Each path is a new rotation, seen through one point. The rows after it are directions, each followed by how far the rotation turns it, in deg/step (0 if it stays put).
Each turn is a multiple of 5 degrees from 10 to 175, or 0.
Each row of a path follows its step; steps can be skipped.

step 0: [ -2.3  11.0   1.9  53.7  15.7   8.3  17.0   5.1   8.1  -6.8  24.3   3.5
   6.8  16.8  13.0   6.6 -19.3  -0.3  -9.9  -8.1   6.2  -4.4  -5.2 -22.8
  27.0]
step 1: [  4.4  -7.6 -12.2   4.3   8.3 -11.9  11.8   8.3   2.8 -24.8  -2.2  27.9
  14.4  38.2  -9.2 -22.5   1.0   5.5 -19.1  21.0  15.6 -12.7  27.7 -14.2
  -5.0]
step 2: [-43.4   0.2  -5.6   8.7  -2.5  11.7 -18.1  -4.2  -4.2 -20.8 -22.9  13.8
   7.4   9.4  14.8   9.9  22.7  -3.4  -1.0 -13.8  -0.1 -21.8  14.8 -25.8
  22.1]
step 3: [ 10.2 -15.5  12.9  11.5 -20.1  -1.7  10.7  36.7  13.7  -9.6 -18.4  18.9
 -10.8  10.5  36.7  10.5  -5.0   6.7 -16.8 -13.2 -14.7  10.3  12.5 -18.3
   2.8]
step 4: [-14.8 -11.6   9.7   2.2   6.6  13.1  43.4 -15.2 -11.4   0.1 -15.4 -12.9
  30.0   7.6  28.8 -21.9 -13.9   1.3 -16.4  -4.8   1.4  -0.6  11.2 -19.5
  -1.5]
step 5: [ -4.5  -4.7 -15.5  32.3  23.5  -5.7  11.2  20.7   4.8  14.0  -2.3  23.3
  32.3   1.4  21.0  15.5  -6.4   2.9  27.3   4.1  12.1 -15.1  14.0 -11.2
   4.7]
step 6: [ 13.5  -5.8   6.1 -16.6   9.5  -7.5   1.6   4.2 -27.6  -8.7  14.6  17.4
   5.0   7.3  16.2   3.9  20.4  18.7  -8.7   7.8  -6.7 -12.2  51.5 -21.3
   8.4]
step 7: [-13.8   0.6 -13.8  -5.7   6.1  41.7   6.2   7.0   7.7  10.4  -4.3   6.1
  14.1   6.2  23.1  29.9  22.2   0.1 -33.7 -21.3  -3.9 -18.1   7.7  -1.4
   4.4]
step 8: [ 24.8 -39.5  19.6  11.6   6.1  22.4  13.7  22.0  -8.7 -11.6 -15.2   7.7
   5.9   0.3  -4.4  18.2 -22.9  12.8  -5.6 -21.1  12.0  -9.2   9.5 -13.5
  -9.1]
step 9: [ 12.3 -13.3  -7.1  13.0  32.5  29.9  30.8  -7.9 -23.1 -18.4 -14.3  -0.5
  11.9   6.0  17.0 -11.7  22.2   7.3   8.3  16.5   0.2   3.7  -6.0  -4.0
  22.2]
Speeds:
[  0.4  -4.3  -8.2  -0.1  -6.6   1.3   5.0  -6.5   8.3  -1.2   5.5 -13.1
  -0.7   7.7   6.4   4.6  -7.7  -7.4  -9.9   4.8  10.5  -7.4   4.8   5.1
 -12.0]
110
[  4.1  -0.5  -7.8  13.5 -11.3  -4.2  14.0  -7.1  -4.0  -5.5  -6.6  -4.0
   6.1 -12.6  -0.4   2.7   1.0   2.6   3.8  -1.9  -3.1  12.5   2.8   4.7
  -0.8]
70
[ 11.1   7.0  -6.8  -1.1 -10.2  -9.4  -3.1   3.5  -8.6   8.6  -2.7 -12.0
  -0.2   4.4  -3.9  -6.3   5.5  -0.5   3.6  -7.8  -0.2 -10.7 -12.1  -2.7
  -1.7]
0
[ -2.5  -3.0  -9.9   6.7  -1.7   1.2  -6.4  -1.0  -2.0 -20.7   3.6   5.2
  -6.0   8.4  -3.6  -8.9  -3.0  -8.3  -3.5  -3.6  -0.1   6.2 -12.3  -3.4
   1.9]
35
[  9.3  -6.7   2.4 -13.5  -1.7  -5.0   9.1  -0.5  -4.7  -2.7   0.7  -2.2
  -2.1  12.1  -1.0  -9.4   7.8   8.7  -6.9  11.9  -0.9  11.6   3.1   1.1
   2.8]
140
[ -3.6  -2.0   4.4   5.1   3.2  -9.4   7.2   1.3  -2.9   8.9   8.5   4.5
  -9.6  -8.0   3.8  -1.4   8.1  -6.4 -20.0  -8.9   0.3   2.6  -4.4   1.1
  -0.8]
100

step 0: [ 19.3 -35.5   2.9 -14.5   2.5   1.2 -11.5  -3.5  17.1 -41.5  -4.9  10.8
  -3.7 -10.1 -20.1 -22.3  18.1 -27.4 -24.2  -0.6   7.9  -9.4 -26.4 -22.1
   9.9]
step 1: [ 19.3 -12.6  -6.9  12.0 -15.6 -26.8   1.7 -21.2 -24.7 -39.6   3.1 -24.7
  14.1 -18.9  -6.7  -1.7  18.7 -16.3   2.7  24.7 -18.6  -5.4 -33.2 -11.8
   7.0]
step 2: [  5.3  22.2  -6.7 -15.3 -24.2 -27.8  -4.9  15.6   4.1 -36.9   8.8  14.3
  23.7 -22.5 -24.0  16.8  -2.3  -6.5  32.0   7.6   5.6 -10.7 -30.5   3.0
 -10.3]
step 3: [ 27.3  11.7  22.0  11.6 -23.9   7.2 -37.3  22.8  17.5  -7.9  20.4 -18.4
  11.8 -27.1 -29.5   3.2  -6.1   8.3   6.4   4.0  10.5 -11.1  -8.5 -29.3
 -11.5]
step 4: [  2.9  14.8   8.5  24.8  -0.8 -14.7 -13.6  10.0  -4.4 -34.5  16.8 -10.8
  -2.1   4.5 -26.5 -14.2 -22.3   1.9 -41.0  -1.2  36.6   7.5 -21.3 -19.4
  -1.2]
step 5: [ 29.4 -19.4  18.9  21.6   3.2 -34.1  -4.9   4.6 -26.3 -24.5  23.2   5.7
  -9.6  -6.8 -14.9  -1.0 -18.6 -16.6  -9.8  20.5   5.7  19.2   1.0  17.6
 -30.9]
step 6: [ 19.4 -30.8  -1.7 -24.5  -2.8 -35.7  -4.7   0.5   2.8 -29.1  22.7  25.9
 -28.9 -22.1  -9.5   5.4   2.9  -0.6  -1.7 -15.5  11.3 -14.9  -0.7 -19.4
 -24.5]
step 7: [ 21.9 -32.4  -1.7  -1.6   7.8  -7.1 -20.4   0.6  15.9 -39.5  -4.7 -20.8
 -13.0 -33.3   3.8  15.8  28.4  11.5  -4.4   9.1   5.2  19.1 -21.3 -27.0
   3.5]
step 8: [ -0.7  15.4  10.2  10.0  -7.1  -2.1  26.0  -7.0   1.9 -53.3   7.0  15.3
   9.3 -37.1  -5.9 -12.8  18.7  -0.2  -2.8  20.0   0.6  15.2 -35.2 -10.8
   4.9]
step 9: [ 15.5   0.9  19.4  26.4  -3.2 -21.2  -0.9  11.6  -1.0 -12.9  19.2   7.6
  47.2 -40.2 -17.9   5.9  20.8 -19.6  13.0   5.7  13.6 -20.4  -5.1   0.9
 -10.5]
Speeds:
[ -3.6   3.5  -0.1   7.4   3.5  -5.9   9.2  -9.0  -8.2  -5.6   3.8  -3.1
   3.4  -6.8  -1.8   0.5  -5.2  -5.9   4.5 -10.8  -8.1  -3.0  -1.7  19.3
  -7.7]
100
[  0.4  -8.4  -0.9   3.0  -1.4   2.8  -2.0  -4.0  -3.2   5.6   3.2  -3.7
   1.9  -9.1  -8.1  -2.0   4.7  -0.6  -6.9 -14.8  -0.2 -18.1  10.4 -10.0
   5.3]
120
[ 12.7   3.8   9.3   0.7   2.7  -0.4  -3.2 -14.5  -0.3  -0.9 -12.7   8.6
   0.8   0.4  -0.6   7.4  -3.8  12.6  -4.5   4.2   3.8 -11.5  -4.4   5.1
   1.4]
0
[ 13.0   8.3  -2.5  -7.6  -4.3  -0.8  -0.7   3.6   1.4  -1.3  -3.7 -11.5
   2.2   9.2  -3.9  -8.2  -6.8 -12.4   7.0   1.0  -3.5 -10.8  -3.5   2.6
  11.4]
35
[  2.2 -10.4  -3.6  -5.2   4.4   0.5  -7.6  -5.9 -14.1  -4.0 -12.2   5.8
  -8.0   2.8   7.3  -2.1  -3.2 -10.6   4.8  -6.2  -5.5   2.4  -4.6 -10.0
  -7.1]
60
[ -3.5  10.8   1.3  -0.8  -0.3   7.3   3.9   9.4  -9.8   0.1 -10.6  -4.6
   8.7 -17.0   3.6  -1.7  -1.6   7.5  11.1  -0.8   4.9  -1.0  -5.0  -7.2
  -0.1]
60
[  4.4 -12.4  -0.4   4.4   8.8   3.0 -10.8   9.4   0.7   1.3 -10.4  -4.1
  10.8  -3.2  -6.2  10.8   2.2  -7.2   1.4   1.4   3.7   6.1   5.5  11.6
   3.8]
170

step 0: [ -0.6  31.8 -14.9  21.4  16.6  -9.1 -16.7 -14.8  -2.8   9.5 -13.7  11.0
  -8.8  10.7   2.3 -31.0 -19.1  27.6 -24.5 -15.5  -4.0  -1.8  -7.7   0.1
  25.7]
step 1: [ -8.1  41.0  -3.0  13.0 -12.5  -9.9  -1.1 -24.9   6.0  21.7   7.8 -15.7
  -3.5  -3.1   9.2   8.2   3.7  17.8 -13.4 -17.5 -18.8  20.2 -28.0  24.3
  10.6]
step 2: [-27.3  22.8 -14.4 -12.8  11.0 -27.1 -17.8 -30.8 -13.5  -1.6  12.4 -16.3
  -3.9   3.8   1.8 -12.3  24.1 -16.1  -9.6  -8.2  -8.9   2.4 -12.9  21.7
 -21.7]
step 3: [-23.8  10.1 -35.6   0.2  27.7   6.6  -4.5 -26.0  20.9 -23.3   0.0 -20.1
   0.4   1.3   7.6  10.1  15.6   9.9  24.7  14.6   2.0   1.9  -2.3  20.6
 -14.9]
step 4: [-20.6  23.9 -26.5 -18.4  13.0   6.5 -10.1 -15.2  33.4 -21.6 -13.4  28.8
 -24.2   3.9   8.5  -7.8 -15.4   7.5  -3.9   5.4  15.3  -8.0   1.6  -6.1
 -13.0]
step 5: [ -2.2  13.2  -7.7  -2.7  -7.0   6.2 -16.4 -10.5  23.5  -3.2 -29.6  17.1
   0.2 -15.2  42.0  -0.1 -13.1  25.4  -9.3 -12.8   1.4  34.9   7.2   5.9
  -3.5]
step 6: [  0.9  24.7   8.7  -9.8  12.9  -7.4 -32.1 -29.4 -10.2  18.8 -15.0  16.0
  16.2  -3.6   7.9 -30.3   1.5  11.1  -5.5 -21.9  18.1  15.9   3.6  13.6
  16.7]
step 7: [  2.0  27.2   3.2  -9.5   2.7  -5.4  -9.6 -25.8  18.3  18.6  -1.8 -21.9
   8.2   4.5  -8.3   2.5  17.5   4.1  32.0 -23.4  10.7  28.6 -28.2  14.8
  14.0]
step 8: [ -8.9  25.6 -14.1 -41.9   7.7 -29.5 -12.7 -23.1   3.1  -7.8 -15.4 -14.0
  -4.6   0.8 -13.4  11.1   9.5 -30.7  13.5  -7.2   5.2   1.9 -12.7  -6.9
 -14.1]
step 9: [ -3.5   6.4 -32.9  -9.4  18.6 -12.3  -5.8   2.9  10.8 -32.6 -42.0 -24.8
  -5.7 -11.3   6.1  11.3   7.1   3.5  24.9   3.6   5.0  12.5  15.0  -1.5
  -3.8]
Speeds:
[-11.4   6.6  10.0   7.3  -5.4  -6.9  -5.0   8.2   0.2   5.6   4.5   7.7
   3.7  -8.7  -7.0  -3.9   1.2   1.7  -3.4   0.4  -2.9  11.6   8.0  10.0
  10.0]
70
[  1.6  -2.7   0.1 -12.9   8.0  11.1  -6.6   7.4   8.9  12.5  10.9   6.1
   6.2  -4.7   7.6  -6.3  -3.8   0.7   3.8   3.3   2.4   3.7   1.6   2.3
 -10.4]
40
[ -5.3  -0.1  -9.4  11.3   6.4  -0.8   2.2  -0.3  -1.7   1.3  15.2   0.6
   0.4   3.6   5.2  -3.0  -4.3   4.0 -11.7   5.7 -18.0  -4.0  -7.8  -1.9
   0.2]
20
[  4.8  -4.9   9.2   5.9  -3.2  -1.2 -11.3  -6.8  -0.8  16.5 -10.3   0.6
   0.8  15.7   0.9  -1.1  -9.7   2.0  -0.5   5.3  -1.8   4.4  -6.8  -0.8
   2.0]
60
[ -4.4  -8.9   2.6  -6.4  -1.7   2.0  11.2  -5.1  -7.4  -0.1  -0.8  -0.8
   4.2  -4.7   1.0 -10.8   1.9  -5.8   0.1   1.1   3.0   4.2 -20.1  13.1
   4.9]
70
[  0.6 -10.5  -2.4   4.7  11.7  -2.0  -8.5  -2.5 -15.5  -4.1  -6.7  -6.3
  12.7  -2.6   6.3  -6.4   5.2   1.0  -0.4   1.7  -1.4   1.2  13.2   4.3
  -2.7]
110
[  6.1  10.1   5.8   5.8  -6.9   4.9  -0.3  -6.9  -3.8   7.6   8.7 -11.9
   9.6  -4.6   1.0  -7.2   1.7   1.1  -5.0 -17.0   4.5  -2.4  -1.7  -7.0
  -2.1]
65
